128 stands for zero in the data rows.
What is the hidden score of each row? Scores go from 0 to 40, and 20 is about the middle. The score is a weighted sum of the row's numbers plus the product of two more (or one squared), each taken from its middle value.
[70 58 92 98 94 65 83 71 58 64 58 49 54 73 78 91 86 94 80] 15
[119 119 103 109  92 116 124 139 148 138 129 134 154 136 151 160 151 144 119] 12
[107  86  90 108 111 116 124 107 126 127 153 145 117 113 109  75  94  84 101] 15
[ 79  95 102 121 111 115 151 149 136 106  94  63 105  91 108 127 134 113 119] 8
[ 88 136 142 134 125 106  93  80  93  85  83  89  92  60  90  84 100 109  97] 23
[ 99  91  85  89 102  97  95 121 120 142 182 183 174 149 133 114  95  85  98] 18
[146 146 130 154 137 121 139 147 170 177 164 159 149 177 132 136 136 131 149] 11
[105 106  97 116 122 151 166 182 198 177 140 120 122  97 103 107  99 108 116] 11
[109 122 120 108 124 140 136 148 138 134 130 120 120 112 139 139 125 126 115] 19
[124 128 120 147 155 140 154 176 179 180 158 138 135 136 136 141 149 154 162] 20
[144 141 167 173 174 143 128 137 121 114 128 127 129 129 123 133 126 152 157] 27
[108 109 105 108 101  86 112 134 134 150 141 150 142 141 131 144 133 158 136] 20
[130 114 115 132 124 135 143 144 143 151 119 112 116 133 130 133 137 116 119] 10
[112 109 130 124 110 107  98  84  68  58  61  65  65  57  72  67  65  79  77] 25
[100 101 117 123 118 130 103  81  61  52  46  52  45  47  48  45  59  55  70] 22
[ 83  91 101 100 100 109 124 153 145 133 140 122 105 107  91  86  95  81 111] 10
[192 165 164 153 145 147 143 147 145 150 127 111 123 111 132  99 112 124 124] 24
[115 139 154 116 125 111 104  88  73  63  76  71  71  69  73  82  75  90  89] 25
[184 180 173 181 141 157 140 150 146 155 138 143 156 137 133 140 158 186 186] 33
[162 138 142 140 134 113 106 112 112  91 112 131 117 136 152 170 205 197 182] 19
[ 96  97 107  95 107 116 131 105 107 105 114 115 128  92  97 100 104 101  93] 15
[148 129 116 144 168 161 176 148 143 140 139 127 149 168 167 157 180 205 160] 22
[143 138 138 149 156 151 147 150 169 196 189 168 137 135 129 148 130 144 132] 22
[181 191 209 215 217 219 207 225 219 206 174 145 132 141 122 146 138 159 140] 30
[139 128 128 152 144 158 177 214 215 201 162 147 145 132 127 148 139 136 152] 11
[133 121 137 112 122 122 112 117 133 116 131 114 103  99 142  95 107 159 146] 33
[156 148 148 126 134 134 149 166 167 157 160 178 180 204 199 180 153 133 147] 17
[103  79  80  67  61  32  29  37  39  41  64  58  50  81  96 115 135 145 124] 18
[106  92  97 103 104  98  91  94 105 134 168 129 114 113 117 129 123 135 122] 22
[162 174 179 154 156 134 151 158 161 178 173 158 150 169 176 163 162 147 163] 30
[104 102  89  98  90 117 146 154 147 114 116 127 127 148 180 154 137 120 116] 14
[153 169 179 192 174 143 146 144  87 109 103  83 106 100 108 101 117 105  87] 23
[149 155 132 139 162 149 150 133 136 140 120 115 100 124 119 122 116 131 120] 20
[150 172 172 129 128  95 107 105  98 106 110 119 130 114 101  92 101 112 105] 21
[150 147 136 170 159 160 124  94 105 102 133 141 141 126  96 104 104  99 111] 23
[200 195 163 155 161 151 151 144 145 148 134 140 137 118 118 137 118 141 141] 25
[142 160 175 171 145 110 105 125 100 100 116  89 111 109 103 124 138 118 114] 17
[118 148 138 137 123 143 143 144 140 153 174 168 198 212 197 174 160 148 121] 17
[120 114 114 107 133 149 151 141 114 127 142 138 166 184 151 144 142 137 140] 14
[197 204 204 191 173 155 120 129 125 127 124 140 129 127 131 103 123 122 128] 27
[ 95 102 107 114 116 107  91  86  87  79  86 113 123 121 121 105 107  93 103] 15
[116 139 141 129 139 148 148 180 153 147 124 141 131 145 157 127 141 128 133] 18
[121 117 144 142 131 135  87 120 105  93 106  94 117 110 133 122 106 108  98] 24
[118 123 105 111  97  95 123 128 147 183 190 169 146 134 124 130 125 141 124] 20
[141 104 128 143 161 180 168 145 145 143 121 110 112 122 134 150 147 163 152] 23
[118 128 104 134 101 118 135 145 163 159 159 187 185 187 151 146 133 121 131] 10
[ 96 115 124 125 117 130 120 104  95  93  99 133 141 145 161 144 119 109 109] 21
[127 137 133 131 124 151 134 124 116 108 117 118 130 119 114 136 144 135 136] 21
[117 121 124 133 163 169 164 135 122 108 121 124 146 119 121 125  99 128 113] 25
[138 119 123 125 118 117 138 117 136 181 200 194 186 154 138 126 129 114 136] 18
[ 95  74  80 106 109  98 101  94 108  80  96  86 116 114 141 134 118 112 117] 22
[141 148 139 123 113 105 102  84  88 105 118 121 150 157 143  90 131 121 156] 25
[168 187 173 176 152 179 204 200 174 169 140 125 135 106 126 116 121 134 124] 25
[112 113 120 120 139 149 146 140 147 123 115 109 103 142 115 112 106 114 114] 16
[144 130 118 121 117 119 126 138 164 160 171 142 127 141 140 169 174 158 139] 11
[117 132 128 113  85  93  89  86  85  80 108  85  99 137 157 116 111 100 118] 31
[124 134 140 135 155 145 166 140 136 141 125 142 144 196 195 188 166 131 141] 18
[121 114 121 128  97 127 112 115 144 150 140 152 162 155 139 145 149 137 141] 14
[ 97 107 113 118  76 121 101 115 130 161 176 181 179 186 159 149 121 125 106] 25
[ 82  84  74  89  66  81  72  86 120 112 153 152 144  98  90  75  81  79  93] 14
[155 167 161 158 134 128 114 133 141 132 122 132 114 131 144 173 221 191 164] 17
[117  99 122 120  75  99 120 113 136 147 168 142 133  84 112  96 108 117 109] 22
[115 153 181 135 120  91 103  72  83  91  84  83  97  79  80  94  85  95  99] 22
[125 107 124 107 111 127  95  96 134 161 167 200 201 177 152 147 118 110 119] 14
[142 123 127 128 150 140 138 140 146 123 111 145 186 175 201 156 152 149 133] 22
[165 173 178 161 158 133 131 109 117 116 118 123 121 106 108 114 115 102 118] 20
[ 97  89 120 152 131 125 108  95 119 106  94 108  86  85 110  97  89  94  91] 21
[125 143 160 122 124 117 117 127  98 109  99 108  98 114  96  97 110 125 153] 23
[103 102 105 107 131 131 129 134 146 165 169 136 133 141 151 149 131 138 111] 18
[105  99  89  87 104 118 111 108 118 163 156 158 133 114 101  90  98  98 108] 17
[168 158 138 138 131 113 144 112 148 130 118 157 159 174 181 162 138 117 142] 21
[120 121  83 105 115 113 113 100 125 157 188 200 201 192 164 153 150 153 145] 17
[157 142 163 128 126 105 107 101  96  92 121  92  99  88 109  90 118 132 108] 24
[124 126 113 142 158 145 171 155 155 171 157 147 133 132 135 139 155 153 181] 26
[124 120 105 128 111 120 134 151 160 170 152 182 182 162 163 143 150 136 120] 11
[140 135 149 115 122 102  85 102  81  70  76  93  93 121 136 173 165 193 169] 30
[153 147 139 142 121 117 106 112 118 124 139 145 157 150 162 144 146 180 153] 29
[179 195 178 193 180 155 166 142 149 141 133 158 166 158 181 180 206 221 205] 28
[ 88 107  76  98  82  82  91  97 110 129 130 122 139 125 112  88  73  89 114] 23
[153 121 138 125 147 150 128 129 128 128 149 177 199 173 168 150 189 182 182] 17
[197 210 187 133 124 118 136 124 127 121 142 127 144 103 126 120 118 132 103] 26
[140 133 137 143 152 150 151 139 153 156 140 119 133 122 141 138 159 160 154] 20
[130 136 146 138 152 147 136 112 105 132 142 173 158 153 160 109 107 121 136] 34
[139 137 136 132 146 137 174 184 187 185 146 135 127 137 137 148 148 182 171] 19
[162 154 173 164 179 166 176 153 157 154 125 170 172 191 164 176 175 183 177] 21
[129 121  92  94 118  95  91 104 123 139 143 160 151 131 140 118 116 122 104] 18
[150 142 141 141 151 154 138 132 142 163 172 183 162 160 125 114 137 128 134] 18
[143 153 153 146 155 136 156 150 151 158 146 174 190 189 175 158 164 124 137] 13
[131 118 122 110 115 112 112 143 173 192 221 180 168 143 108 127 102 126 114] 20
[160 153 170 172 158 150 133 142 131 118 120 130 127 123  97 131 156 173 167] 38
[115 109 110 108 115 135 125 109 120 136 148 146 106 131 128 116  98 115 107] 25
[123  88 133 123 147 159 180 134 140 134 106 116 119 155 162 176 172 161 150] 13
[144 141 129 109  94 103 108 112  89  95  82  91  70  68  79  78  80  85  78] 26
[125 114 124 144 160 187 201 197 161 159 160 135 130 141  95 108 100 122 137] 28
[101  89 100 118 150 139 127 120  90  82  77  78  72  54  74  71  88 121 133] 26
[162 161 131  99 102 104 105  91  78  91  80  81  92  82 108 107 116 127 117] 23
[106  98  92  96  86  86  96 113 138 153 155 140 119  93  80 103  93  95  88] 15
[156 157 175 180 175 162 131 126 118 136 130 116 126 136 156 179 190 219 178] 34
[118  96 111  95 126 141 160 166 155 123 106 104 110 108 117 129 119 128 156] 13
[111 115 106  96  96 121 117 151 125 133 125 143 119 135 124 119  84  94 102] 19
[151 166 153 168 150 124 128 136 111 120 114 111 119 138 129 125 137 156 164] 26
[122 123 130 107 108 115 128 116 137 129 126 124 112 116 110 102 114 105 105] 13
[119 116 134 127 135 129 102 109 101  95 116 128 140 163 154 153 147 141 111] 18
[114 111 103  98  99 123 105 123 156 175 146 177 171 153 134 117 111 119 122] 14
[116 111 133 125 168 151 150 143 116 118 118 137 127 129 123 107 111 104 111] 16
[111  82  98 116 112 107 145 150 150 127  92 104  99 103  86 111 106 109 113] 12
[120 131 117 114 109 123 110 100 136 146 146 158 150 142 120 101 108 126 123] 21
[152 145 149 163 160 139 137 137 147 154 165 157 158 145 130 138 164 184 172] 24
[119 122 130 166 168 156 142 126 122 120 142 142 169 189 193 161 161 126 119] 27
[193 213 211 206 161 152 141 153 157 143 157 167 146 145 140 141 129 118 146] 26
[124 141 132 121 135 152 148 149 149 156 144 139 116  94  91 109  91 104 117] 22
[ 59  89  83  89  82  76  80  64  58  51  65  74 114 114 117  99 103  85  86] 12
[127 120  92 109 139 139 144 163 151 133 126 142 153 166 183 153 131 134 141] 28
[120 145 170 141 135 129  94 108 113  97 111 116 109 114 146 116 142 131 120] 24
[102 112 110 116 122 131 131 126 133 110 127 126 110 108 118 108 149 130 131] 13
[111  96 106 112 102 102 101 108  99  96 102  99  92 109 106 129 115 116  94] 21
[106  97 102 144 146 112 107  91  99 101  94  82 105 100  95  81  84 117 124] 24
[102  94 122 112 110 127 143 147 123 122 116 126 136 147 137 143 124 141 141] 21
[154 147 150 153 187 186 158 168 160 165 173 175 165 155 171 170 182 175 178] 28
[120 110 141 121 111 116 132 166 162 153 165 175 161 137 136 133 134 125 140] 14
[106 113 123 102 120 138 140 142 157 186 185 175 149 128  97 105 100  98 106] 17
[125 128 135 115 113 132 129 148 134 133 127 151 192 178 152 121 108 130 122] 20
[ 63  91  97  83  94 105 132 105  74  83  69  62  83  59  62  84 105 108  96] 23
[111 110 117  93 101 112 104 145 153 157 130 118 103 131 115 114 108 105 115] 10
